The same turns and mirrors carry the whole set onto itself, and each row onto the other rows of its family. Which rows share a family with each named row? Give them in list order.
These 40 rows form 5 families of 8 rows each.
poguk: [  4  11  18  11  12 -17 -15   9 -17   2 -15]
merin: [  2  15  25   1 -19 -25  -1 -10   5 -26  -3]
remol: [-11  -6  18  -4 -23   1 -30   0 -10   5   6]
Teru: [  3   9  14  -5 -23 -25   4  -7   1 -18   2]
Nesuz: [ -6  -2  19   1 -29  21   0   1  23 -20   8]
Big: [  7   5  13   4   6   5  24  10  15 -21 -18]
Deram: [  6 -13  36  21  -2  -8  -3   2  20  -5 -20]
zor: [-11  -2  27   2 -25   0 -35   5 -10  -9   7]
lekir: [  1  -4  17  11   6  30 -23  23   3  -4 -12]
sesiz: [  0  -1  24   2 -24  22  -9   3  24 -33   1]
lavum: [  9  13  17   2 -16 -31  -9  -5   0 -17  -7]
muti: [ 11   8  -2 -13 -14   5 -17   1 -16 -33  -1]
Tuk: [ -1   8  24  10 -33  10  -3   2  24 -29   2]
dagas: [ -4  11   1  -4  -5  23  -3  11 -16 -29   7]
Biv: [  1 -19  32  16  -8  -9   0  -3  17   6  -9]
veg: [  2   0  11  -1  12 -14  -6   7 -18   5 -19]
lil: [  3   7  17   2  20   4  12  -2  -1 -29 -23]
sozif: [ -9  -5  27  10 -24  24  -2 -11  13 -20  11]
bulin: [  1   4  15   3  18  -6 -22  14 -13  -1 -21]
pag: [ 15  12  15  10  11   5  12   7  18 -21 -23]
Dul: [  1 -15  37  21  -2  -7 -13   0  23  -2  -5]
muk: [-10  -2  23  10   2  33 -16  21  10 -13 -11]
Fuv: [ -5  18  -4 -16  -8  16  -6  12 -13 -21  -3]
liki: [ -7  -9  17   6   7  32 -11  17   4   2 -12]
vud: [  6  -3  27  14 -18 -25   4  -7 -10 -21  -4]
mep: [ -1  -2  18   9 -11  11   6   4  21 -38  14]
botom: [ 14   1  13  12  -2   8  26  -1   7 -27 -13]
zab: [ -5  24   3  -8 -13   9 -21  13 -11 -25   1]
zolu: [  7   4  16   9   4   0 -21  -6 -24   8 -19]
Sili: [ 10  14  10   5   6   2  12  17  10 -31 -19]
Fuvok: [-11  -3  29   6 -20   1 -37  -3   1   2   1]
pomu: [  8 -18  29  18  -4  -9  -3 -18   9   3  -8]
Patev: [-4 -7 36 30  7  8  1 -3 11  3 -5]
nisa: [ 13  -1   3   3  16  -9  -4   3 -21  -6 -12]
zaris: [ -2 -19  21   9  14  31  -6   7   1  -9 -12]
Nifo: [ -1   5   7   5  11  36 -19   5   7 -10  -1]
Kuv: [ -9  -7  15   1  -5   6 -31  -8 -13   2  13]
Dez: [  8  12   8   4 -22 -17   0 -14  -7 -18  11]
Puz: [  2  26   5  -8 -11  12 -12  11 -16 -28 -12]
Mekir: [  3  -7  18  15 -26   8 -27   0  -3  -3  17]

The rest of the family of Fuvok: Deram, lavum, Tuk, bulin, muk, zab, Sili
The rest of the family of Teru: remol, Nesuz, Big, Biv, veg, Fuv, liki
The rest of the family of pag: poguk, merin, zor, lekir, sesiz, Dul, Puz
The rest of the family of sozif: dagas, botom, pomu, nisa, zaris, Kuv, Dez

